(in the rows, 128 means zero)
Families of rows that turns and mirrors carry onto each other, the same ones carrying the whole set onto itself: the rest of each named row's family, in list order:
5 families of 6 rows:
tukof: [118 154 110 127 121 132 135 117 117 114 126 138 119 124 159 112 150  80
 156 134 114 148  92 129 132 105]
Lal: [139 142  80 142 155 134 104 117 106 136 175 115 109 133 110 124 119 144
 198 112 106 114 106 115 136 126]
giva: [126 151 111 134 114 136 138 116 104 120 120 144 130 122 161 110 135  96
 155 148 110 142  95 121 123 101]
fugo: [144 139  94 102 101 121 120 132  96 122 147 105 144 112 110 147 136 119
 169 136 155  94 116  90 108 136]
gugil: [137 149  92 149 105 141  98 147 124  93 119 113 131 137 135 136 104 101
 193 134 149 117 121 126  99 145]
rak: [128 112  88 143 128 125 123 112 127 128 158 112 118  83 152 121 119  90
 135 126 138 119  91 143 137 108]
Zem: [127 124 101 141 123 114 117 114 125 128 173 109 111  81 150 129 133  93
 146 121 137 126  81 147 133 113]
Pazav: [139 143  80 142 111 130 102 148 130  88 118 106 135 138 122 138 102  85
 187 135 154 115 121 122 117 142]
Mevek: [123 144  76 136 150 127 101 111 111 145 166 116  99 123 100 125 125 143
 195 112 105 111 102 119 129 127]
Gotus: [137 140 111 135 127 130 127 114 115 118 126 147 128 124 156 117 138  90
 151 147 114 153  96 121 142 100]
Rebe: [137 152  96 105 102 102 120 144 107 121 165 103 142 113 101 144 135 110
 173 137 158 101 119 102 120 134]
fepil: [122 147 117 134 126 127 135 118 119 119 123 143 120 121 165 119 150  91
 150 135 116 147  96 134 128 101]
kuvu: [128 139  78 135 154 127 102 111 109 153 155 120  99 129 102 135 132 148
 195 112 108 108 105 116 126 128]
misas: [137 129  79 136 164 137  93 108 114 145 153 121 104 126 105 124 122 136
 200 116 109 115 109 111 135 128]
fif: [115 125 100 127 133 166 119 144 130 161 116 116 113 135 130 131 139 143
 163 127 111 112 125 144 123 144]
vopo: [124 158  85 134 104 126 104 152 134  90 133 116 131 147 128 136 112  88
 192 131 152 122 130 128 113 142]
kasa: [134 158  86 135 108 118 107 151 130  95 121 114 135 145 131 141 112  88
 191 136 152 116 126 124 108 138]
tusi: [125 156 112 125 121 137 134 108 107 102 128 144 125 127 159 116 143  95
 158 129 107 147  98 131 147 108]
Zaka: [109 122  92 121 136 167 116 139 132 146 119 124 112 136 108 129 140 143
 155 118 113 111 127 140 137 140]
Vulo: [135 119  96 143 136 125 126 123 120 126 174  93 117  88 156 128 129  95
 143 116 133 116  83 142 140 115]
zafu: [110 137  86 113 126 159 127 141 127 142 117 111 118 143 120 135 138 138
 161 112 102 107 126 150 145 147]
padod: [146 139  93 109  99 114 117 137 106 107 152 114 149 115  97 145 133 119
 160 137 161 108 117  93 123 130]
Vak: [130 133  83 133 152 140 100  97 101 146 161 130 105 121 117 122 119 142
 200 120 113 105 109 112 120 126]
mur: [141 152  99 108 111 115 132 146 101 106 169 104 150 117 105 135 136 115
 163 133 154  98 118  96 127 126]
reg: [139 148  94 112 100 101 122 141 109 114 158 109 141 116 106 151 128 115
 168 138 164  99 119 102 112 132]
molu: [125 124  99 143 132 112 121 108 121 129 165 115 110  83 157 127 131  89
 145 121 136 117  82 144 127 107]
nusus: [136 110  89 143 115 123 118 108 119 135 164 109 116  87 165 131 119 100
 145 124 142 117  90 144 121 117]
naz: [108 135  84 127 136 154 118 141 136 148 115 121 104 145 119 136 140 147
 167 112 107 113 124 145 124 138]
pepaf: [109 137  84 120 128 153 119 144 136 151 121 115 104 150 118 133 145 137
 167 113 103 124 121 149 132 142]
bapa: [136 153  92 136 109 129 102 143 127  85 129 110 133 143 141 142 106  86
 193 128 149 116 128 138 131 150]

The rest of the family of Gotus: rak, Pazav, misas, Zaka, padod
The rest of the family of fugo: giva, gugil, fif, Vak, nusus
The rest of the family of vopo: tukof, Zem, Mevek, Rebe, pepaf
The rest of the family of tusi: Lal, Vulo, zafu, mur, bapa

